In the rows, 128 means zero.
runs of hidden systems
H, seq 1 (8 x 26)
[[142 121 125 163 130 156 143 192 107 173 136 170 104 110 103 205 100 148
  120 124 160 113 151 103 176 126]
 [167 162 138 152 144 129 180 167 133 110 128 126  95  95 161 133 130 103
  176  72 113  65 153 112 112 122]
 [131  91  62 137 147 154 117 125 135 119 150 169 152 104 137  84 150 170
  194 109 167 101 158 148 141 118]
 [108 119 108 204  82 102 112 127 136  86 134 135  97  91 126 154 135 179
  155 159  87 146 148 121 122  86]
 [ 98  89 119 141 126 146 146 195 113 127 167 140  87 140 171 141  87 133
  173 144 127 154  80 142  84 145]
 [179  88 151 185 141 169 149 122 125 154 142 104 123 139 146 151 107 146
  162  93 105 167 136 155 187 154]
 [139 127 146 143 138 109 132  80 157  85 131  70 127 128 170  70 145 107
  191  94 102 142 127 154  95 129]
 [ 89  68 107 126 130 133  79  76 139 130 146 116 152 144 112  87 132 152
  148 163 164 197 117 149 132 123]]
W, seq 2 (8 x 26)
[[105  97 149 183 105 106  92  66 153  90 120  78 120 129 130 103 143 141
  162 138 115 187 134 162 113 113]
 [ 75 105 146 112 126 112 105 145 125 140 169  99 106 154 139 136  99 110
  156 163 163 200  79 127  83 130]
 [146  98 196 150 155 161 144 125 127 175 124  88 104 159 110 161  89  89
  111 112 151 184 111 125 158 155]
 [134 149 187 110 154 122 123  98 147 128  93  78 127 152 137  93 143  71
  145  70 174 114 135 158 107 149]
 [101 118 125  97 149 113  73  69 148 146 124 111 162 132  79  94 153 120
  132 133 211 154 153 123 142 109]
 [ 79 130 170 153 106  97 102 117 144 115  92 116  84 110  69 154 122 100
   81 168 162 146 135  95 101  93]
 [ 99 146 155 111 134 130 121 203 110 165 118 154  95 138 114 178 107  99
  121 118 213 102 125 123 111 139]
 [176 155 149 142 161 139 146 132 137 165 115 124 126  97  95 159 133 105
  135  75 171  86 182  92 178 116]]
L, seq 3 (8 x 26)
[[118  81 160 199 121 171 132 145 141 118  83 139  86 131 136 126 122 127
  153  88 171 116 150 186 122 150]
 [138 156 143 136 139  93 100 122 133 147 174  80 133 128 159 140 142 132
  227  88 164 155 144 142 133 119]
 [109  68 135 148 162 150 152 106 157 118 158 103  95 104 104  92 101  96
  157 155 150 176 112  76 109 101]
 [ 89  90 173 186 105 147  97 134 137 124  79 126  89 148 122 139 124 126
  135 113 188 145 139 189 112 147]
 [135 168 166 114 147  93 104 137 124 172 171  73 127 142 140 168 122 107
  190  96 177 167 129 122 135 127]
 [124  78 154 130 181 161 162  96 161 133 130 103 101 111  87  90 103  71
  125 129 170 153 124  74 124 115]
 [ 96 117 168 168 109 125  81 103 147 120  64 122 111 137 102 125 150 121
  126 103 199 120 166 181 119 133]
 [114 183 149 106 137  73  93 138 130 161 169  90 124 119 117 168 130 111
  174 123 187 152 139  91 126  99]]
E, seq 4 (8 x 26)
[[ 93 174  88  68 105  99 101 162 110 121 113 182 150 126 120 128 151 139
   87 150 150  72 129 130  98 121]
 [144 146 102 135 117 131 138 173 105 158 143 173 129 103  94 199 113 159
   86 154 114 111 145  80 174 109]
 [151 156 106 125 123 138 185 177 119  97 112 170 109 105 156 127 124 123
  110 116  74  48 130 110 103 131]
 [154 132  58 113 124 145 119 149 105 139 152 184 175 124 152 127 150 191
  155 112 120  90 149 156 166 138]
 [142 146  86 159  98  97 140 131 126  93 164 133 126  90 148 143 136 173
  151 156  40 131 133  97 127  91]
 [102  88  83 120 108 152 142 174 106 106 151 170 125 148 175 114 108 161
  131 162  85 133  82 159  94 155]
 [172 127 134 164 110 139 137 141 102 152 153 117 139 153 169 176 117 174
  144 112  62 158 119 163 176 157]
 [157 135 122  97 146 122 161 107 132 106 166  86 147 143 185  76 122 115
  156 124  49 146  90 126 103 140]]
D, seq 5 (8 x 26)
[[ 95  70 118 126 108 157 111 101 126 103  95 144 143 169 145  73 128 145
   99 151 114 149 102 195 103 164]
 [137 169 164 137  96  88  86 113 107 158 136  86 150 164 139 187 133 152
  122 127 103 179 125 161 161 142]
 [137 129 147  69 162 123 159 102 132 132 151  83 138 150 136  89 105  77
  103 149  91 158  76  89 104 139]
 [134  98 138 115 131 167 110  89 127 146  71 146 165 164  98 102 137 131
   55 123 147 123 140 171 164 162]
 [128 214 151  96 101  57  89  94 127 122 116  90 155 134 125 144 164 121
  113 124 112 120 144 126 122 111]
 [ 99 117  98  55 148 128 132 128 125 142 152 146 147 129  93 104 111 109
   73 187 143 139  97  69 112 116]
 [143 147 144 142 106 144 140 144 116 136  63 165 122 131  96 168 130 130
   37 125 112  78 149 132 156 141]
 [143 211 105  58 135  87 123 158 112 137 147 136 159 124 153 132 153 119
  147 101 136  70 137 116 111 122]]
U, seq 6 (8 x 26)
[[120 190 102  83 134  89 116 185 111 148 176 141 132 110 144 160 134 128
  179 120 166  96 132  96 110 107]
 [153  90 101 161 153 170 185 151 136 124 136 165  99  77  98 133 104 126
  116 139 109 101 144  65 152 105]
 [135 143 126 171 101 131 134 154 128  91  84 155 110 120 166 125 153 147
  157  80 117  60 158 186 107 142]
 [136 136  82 126 138 113 112 152 118 146 206 130 147 108 154 143 133 170
  216 122 143 146 138 116 147 110]
 [131  74 122 189 126 155 176 137 140  91 138 132  78  99 136 122  95 133
  131 157  59 149 111  98 113 115]
 [122 105 138 152 110 154 118 159 115 127 112 139 123 167 184 128 128 150
  164  90 140 124 120 219 116 178]
 [161 128 136 134 151 115 125 100 129 156 195  69 145 133 147 137 120 138
  196 115 115 194 125 112 164 123]
 [103  62 140 148 134 154 150  90 155  85 116 106 103 134 132  65 108 102
  118 156 100 164  96 129  84 133]]
E, seq 7 (8 x 26)
[[ 77  75 135 191 102 148 124 174 126 104 116 153  68 129 138 145 101 139
  147 150 149 148 113 159  90 134]
 [147 132 165 157 141 139 136 179 116 164 154 103  97 145 169 176 104 121
  195  80 159 147 122 155 135 155]
 [164  96 132 139 181 151 164  92 157 125 165  84 124 111 142  75 124 102
  200  91 131 146 135 107 136 121]
 [ 96  78 128 165 119 134  91  67 156  89 104 113 129 130 126  68 151 142
  163 125 152 154 142 176 109 122]
 [ 77 132 165 146 105  86  73 129 127 141 143  89 105 144 124 163 120 128
  158 152 173 194 113 145 101 116]
 [120  93 183 134 165 157 162 144 135 156 138  96  82 142 112 142  78  69
  124 130 164 173  94  94 115 138]
 [153 110 180 145 159 163 141  97 151 138  78 104 121 143 122  97 137  84
  132  62 175 109 155 164 141 156]
 [119 162 140 106 144  85  81  75 151 131 130  88 153 117 108  99 167 110
  168 104 194 130 165 124 127  99]]
G, seq 8 (8 x 26)
[[160 162 158 156  98 118 110 143 100 166 120 117 141 159 142 207 127 163
  112 106 101 144 140 168 182 154]
 [147 162 132  62 166 105 159 113 139 121 166  84 140 125 154  79 126  76
  152 120 107 118 101  81  92 120]
 [125  55 103 137 132 181 122  83 135 128  94 163 156 140  92  86 128 152
   70 152 128 139 135 150 161 142]
 [109 198 168 143  74  58  90 122 121 110 100  97 120 137 135 176 149 135
  112 128 101 129 139 151 107 118]
 [110 125  99  49 165 132 142 163 116 161 185 139 140 135 123 119  97 104
  121 165 158 140  87  73 109 129]
 [171 105 152 172 130 173 167 116 131 132  75 143 116 124 101 142 120 126
   63 111  87 101 151 128 175 144]
 [119 197 120  77 115  79  93 117 125 109 112 122 162 140 156  99 177 125
  147 102 144  80 141 163  93 129]
 [121 102  77 114 138 128 122 113 126 143 174 147 152  99  83 130 119 157
  108 186 125 161 129  64 161  92]]
D, seq 9 (8 x 26)
[[165 176 144 174 100 113 128 161 114 131 109 134 118 120 157 185 145 156
  154  74 108  84 166 164 155 136]
 [135 126  81  89 163 120 144 133 132 120 201 118 146 107 161  81 128 125
  204 130 123 132 111  94 107 110]
 [124  48 109 198 111 175 137 107 137 105 103 163 114 114 107 113 119 166
  105 152 101 147 142 146 154 127]
 [115 173 155 147  88  88 107 160 112 110 124 108 109 152 188 160 136 142
  170 104 105 126 115 187  89 146]
 [142  93 113 100 171 150 141 126 122 171 203 102 146 142 136 121  97 126
  168 139 136 193  97  98 154 136]
 [151  84 163 181 126 163 158  79 150  97  70 109 110 133 123  95 127 115
   90 110  82 128 137 155 137 145]
 [ 96 157 137  96 110  90  64 114 120 131 127 105 158 168 160 113 156 137
  166 109 172 138 126 195 101 147]
 [129 115 143 126 142 112 123  93 135 155 169  85 129 121  86 147 106 118
  110 175 116 204 113  64 157  99]]
W, seq 10 (8 x 26)
[[115 117  89  74 143 152  93 136 111 158 127 173 178 156 133 100 146 148
  136 109 200 101 136 173 141 155]
 [149 168 144 159 105  83 118  77 141 117 115  97 132  97  85 158 147 138
   98 145  83 143 164  85 162  84]
 [ 80 121 106  84 129 133 143 182 122 105 124 169 103 128 139 101 114  99
  111 157 152  90  91 120  52 133]
 [161 124 124 161 120 152 115 144 105 178 124 156 148 137 110 194 125 175
  108 113 136 131 161 146 209 142]
 [151 190 137 114 133  90 166 130 143  88 129 100 112  98 156 108 141  90
  150 105  80  79 134  91  82 105]
 [111  62  59 111 142 177 118 129 123 135 138 192 161 129 116  83 127 166
  129 147 163 120 130 144 146 137]
 [138 159 153 201  75  87 117 119 128 101 110 105 106 110 131 184 137 160
  119 137  58 142 148 134 138 106]
 [113 129  95  68 154 133 156 189 113 135 183 142 126 134 172 108 104 110
  164 139 138 116  80 108  79 140]]
U, seq 11 (8 x 26)
[[110 115 118 147 136 143 113 132 149 107  88 158 115 105 120  92 154 121
  162  87 203  70 174 156 106 119]
 [114 155 121 174 111  87  98 144 133 129 154 127 104  83 109 179 141 154
  186 129 163 135 169  99 137  78]
 [102 108 128 155 133 136 167 200 130 109 145 149  58  98 137 148  93 104
  152 146 134 115 107  90  77 113]
 [152  98 145 180 143 178 149 176 122 154 116 153 100 128 141 156 114 133
  166  69 172 102 155 162 156 156]
 [158 146 143 161 146 108 139 112 151 113 161  79 113  98 159 116 139 117
  226  81 125 130 153 118 123 108]
 [ 87  52 102 167 135 151 125 120 149  95 148 137  99 106 126  85 116 138
  185 151 157 159 123 128  98 108]
 [107 105 173 213  93 129 105 151 123 130 113 112  80 139 136 187 111 149
  149 127 138 171 130 170 128 137]
 [129 129 171 116 157 127 143 161 125 152 172  83 100 149 164 139  96  83
  190 104 159 164  89 125 101 147]]
H, seq 12 (8 x 26)
[[148 145 138  66 155 135 119 123 116 155 138 104 172 179 174  93 137 108
  153  83 150 126 107 181 125 176]
 [156 132 120 119 137 112 113  39 146 125 131  96 175 116  92  99 153 137
   99 146  93 155 153  99 176 103]
 [ 65 130 139 100 103 105 112 119 135  85  87 134 111 142 117  93 130 100
   73 172 131 122 101 135  57 125]
 [121 144 139  96 121 130 101 162  91 191 136 146 151 167 111 191 110 143
   81 145 164 151 115 137 167 152]
 [182 181 163 109 150 118 184 125 133 134 122  97 120 113 122 137 123  78
   94 106  81  91 132  73 137 121]
 [126 119  93  79 153 155 122 114 134 122  94 171 163 131 122  59 154 120
  115 102 177  62 148 152 120 144]
 [117 174 102 142  83  79  80 116 119 123 121 148 151 105  97 169 161 179
  103 158 113 115 167 118 154  90]
 [102 138 104  93 127 121 165 196 112 116 152 160  97 113 138 139  99 111
  107 171 103 104  85  79  74 119]]
L, seq 13 (8 x 26)
[[168 147 113 140 107 118 141  97 118 125 123 133 154 119 109 155 134 163
   64 156  36 128 139 102 179 115]
 [115 161 105  71 113 119 146 155 111  93 110 160 140 145 164  96 135 121
   87 142  81  74  95 142  75 148]
 [156 124  69 111 116 142 119 126 100 155 148 172 185 137 122 144 138 194
   94 147  90 126 139 137 192 138]
 [152 166 125 121 105 105 167 127 124  86 117 119 128 124 160 120 128 122
   89 142  17 102 107 114 100 128]
 [121 106  60  77 125 158 120 145 102 131 137 189 177 154 151  95 135 172
  109 144 116 106 106 163 134 158]
 [168 150 121 154  95 111 139 105 115 117 132 117 147 128 140 159 132 169
   93 146  16 144 129 129 165 126]
 [115 132  96  65 125 133 151 150 109 104 138 148 147 157 177  80 120 123
  107 148  80 106  77 147  76 157]
 [155 101  89 132 113 156 121 105 106 150 134 153 178 150 126 138 130 190
   88 149  75 153 131 154 192 147]]
T, seq 14 (8 x 26)
[[124 109 165 101 156 139 136  69 151 134  95  99 134 135  74  95 121  76
   60 145 149 147 122  93 133 126]
 [ 96 164 165 102 111 105  81 114 130 137  67 126 137 149  98 133 149 101
   77 119 191 106 144 155 114 136]
 [131 190 133  71 147  89 109 134 124 169 145 119 149 117  90 161 135 105
  108 133 175 114 143  71 145 104]
 [130 131 127 108 154 149 161 142 140 131  91 164 112  97  77 119 123  88
   69 131 160  67 149  72 128 112]
 [118 166 108 130 107 120 102 163 120 128  90 182 132 110 112 152 159 146
  120 104 181  55 176 147 132 119]
 [140 171  78 118 129 100 137 167 119 133 170 160 127  76 117 162 134 150
  152 139 125  88 153  65 138  85]
 [124  93  83 154 129 168 172 179 128 103 122 194  95  90 124 124 111 140
  121 142 116  76 133 103 115 119]
 [135 134  99 178  94 135 122 183 110 118 129 172 114 117 168 165 136 182
  175 103 117  94 150 176 135 135]]
G, seq 15 (8 x 26)
[[114 101 107 106 117 131  88  89 117 158 132 139 171 150  85 132 126 164
   66 182 129 181 120 127 175 131]
 [120 178 182 123 102  90 146 137 127 111  96  96  96 135 123 161 117  87
   66 145  81 124 107 104  94 124]
 [129 138 108  41 155 150 129 153 102 172 133 164 169 160 125 114 122 114
   85 126 170 100 109 132 139 163]
 [179 164 139 142 124 116 143  83 135 128  99 120 149 104  90 144 148 131
   72 122  75 103 169  92 183 107]
 [ 85 156  99  72 115  99 116 131 131  86 103 157 139 121 127  79 155 111
   99 152 137  75 119 126  62 114]
 [127 128  87 131 106 133 114 158 100 158 139 182 144 118  93 186 119 181
   83 171 122 128 141 105 177 117]
 [148 186 137 127 118 107 179 174 120 100 120 132  98 107 157 148 123 104
  117 114  67  66 122 100  90 123]
 [143 110  54  80 147 165 134 142 112 141 147 188 181 134 146  90 139 166
  134 120 132  85 128 146 152 149]]
T, seq 16 (8 x 26)
[[128  91 130 119 121 141 101  69 127 128 124 102 172 178 148  85 137 151
  121 133 103 179 109 189 143 164]
 [127 144 166 113 109  90 105  72 129 129 128  68 147 162 129 127 128 121
   92 154  74 190 101 135 128 134]
 [112 126 161  64 144 133 124 103 123 144 117 101 149 181 124  99 112  84
   69 146 131 161  80 135 108 162]
 [147 153 178 101 135 127 110  95 124 167  85 102 159 168 100 144 133 102
   61 110 146 137 134 145 166 156]
 [138 192 143  59 140  92 116  87 135 131 103 105 164 133 105  99 155  88
   83 120 135  97 139 104 124 119]
 [111 139 109  76 133 127 108 114 126 149 102 162 158 127  66 119 141 121
   48 158 168 102 142  99 148 116]
 [121 193 138 109 104  98 124 163 115 132  87 160 120 116  96 177 138 117
   60 136 136  71 146 105 125 115]
 [140 174  87  70 142 128 144 183 106 152 137 183 144 111 123 142 131 126
  113 117 152  54 139  96 135 126]]

runs to name
seq 17 (2 x 26)
[[156 160 196 126 152 112 121  91 140 149 119  57 131 151 138 125 137  83
  157  71 152 146 138 147 139 144]
 [107  95 137  97 167 135 105  61 159 136 127  98 147 132  86  71 136  96
  130 134 193 163 134 108 129 114]]
 | G
seq 18 (2 x 26)
[[105 144  64 116 103  94 110 157 113 106 184 153 140 108 163 128 139 180
  180 161 100 125 118 122 103 103]
 [142  85 105 166 114 166 167 176 107 134 151 165 106 123 141 167  89 165
  111 159  65 144 106 119 149 140]]
 | U
seq 19 (2 x 26)
[[119  95  67  95 129 135 114 109 122 108 165 140 170 145 172  64 141 166
  166 144  99 144 102 165 112 140]
 [123  96 124 174  86 124 115  93 121 108 124 120 132 142 125 141 122 172
   92 176  48 187 113 144 149 126]]
 | H
seq 20 (2 x 26)
[[134 100 145 184 115 124  88  62 143 140 118 101 141 123  84 143 141 160
  122 136 139 183 165 137 187 111]
 [ 79 156 169 107 115  84 126 137 139  95 114  93  87 134 138 117 118  73
  123 147 130 133  94 116  44 121]]
 | E
seq 21 (2 x 26)
[[153 205 117  85 128  84 138 177 101 158 183 120 138 122 150 183 124 129
  145 128 105 115 118  87 133 118]
 [161  84  84 105 166 184 188 128 134 124 138 165 140 109 119  81 110 121
   99 138  97  96 121  87 147 133]]
 | D
seq 22 (2 x 26)
[[119 120 130  88 178 130 157 124 156 118 149 110 109 101 119  73 120  65
  159 121 171 113 121  72  83 106]
 [108  84 135 189 119 154 103 111 149 120  75 159 110 106  77 130 139 141
  113 120 188 115 178 146 152 116]]
 | U
seq 23 (2 x 26)
[[114 127 146 106 155 126 117  90 158 105  99 107 130 128 132  56 153  82
  164  88 191  98 143 148  87 130]
 [ 96 124 116 135 117  97  60  91 137 148 137 127 147 113  75 145 148 155
  132 156 193 165 160 118 156  92]]
 | H
seq 24 (2 x 26)
[[173 150 118 174 121 117 120  90 142 111 116 119 147 101 136 120 172 161
  175  77 110  96 188 150 169 112]
 [ 86 124  76 125 111  93 115 138 132  84 175 136 121 101 153 101 135 156
  184 168 112 139 114 113  79  92]]
 | U
seq 25 (2 x 26)
[[102 143 140 113  93  97 102 143 100 150 148 115 132 164 130 182 105 145
   87 180  95 186  87 131 129 138]
 [153 126 157  74 155 156 165 141 113 160 127 116 137 170 134 125  95  82
   69 130 103 136  81 118 131 171]]
 | U
seq 26 (2 x 26)
[[ 66  93 143 178 103 124  84 137 139 123  99 145  87 115  81 155 122 135
  118 158 197 151 144 138 113 107]
 [111 173 167 132 132  93 128 190 124 148 153 103  80 118 140 185 109  94
  175 111 176 129 124 100  96 116]]
 | T
seq 27 (2 x 26)
[[ 87  96 104 141 128 111 103 118 140 132 168 130 116  98  80 140 115 144
  138 189 158 183 129  73 131  81]
 [107 108 173 178 112 150 157 189 123 120  91 141  55 128 132 168  91 100
  108 127 137 116 114 134  94 144]]
 | G
seq 28 (2 x 26)
[[150 183 102  95 145  88 104 129 121 154 183 109 165 116 146 140 152 147
  198 102 152 124 151 111 148 107]
 [118  70  96 148 139 151 160 101 151  91 137 141 108  90 100  83 113 125
  107 176  89 142 123  72 116  95]]
 | D
seq 29 (2 x 26)
[[176 142  97 122 146 156 155 147 117 158 121 176 148 102  98 153 131 146
   93 111 125  72 166  93 191 123]
 [134 173  97 130 110 109 146 151 130  81 101 165 121  92 148 113 156 136
  131 110  97  37 157 126  96 111]]
 | H
seq 30 (2 x 26)
[[120 119 100  94 123 136 163 118 129  91 106 160 131 116 112  88 124 114
   51 176  65  98 106  91 102 120]
 [124 148  98 120  85 128 100 153  97 129  94 186 161 151 136 153 148 181
   77 134 108  90 138 184 148 152]]
 | L
seq 31 (2 x 26)
[[124 123 143 190 116 121 163 155 144  79 132 113  66  94 163 129 115 114
  180 119  89 118 124 119  79 112]
 [127  73  95 137 150 169 126 155 118 152 177 145 133 139 162 118 112 158
  207 111 169 153 120 159 141 148]]
 | W
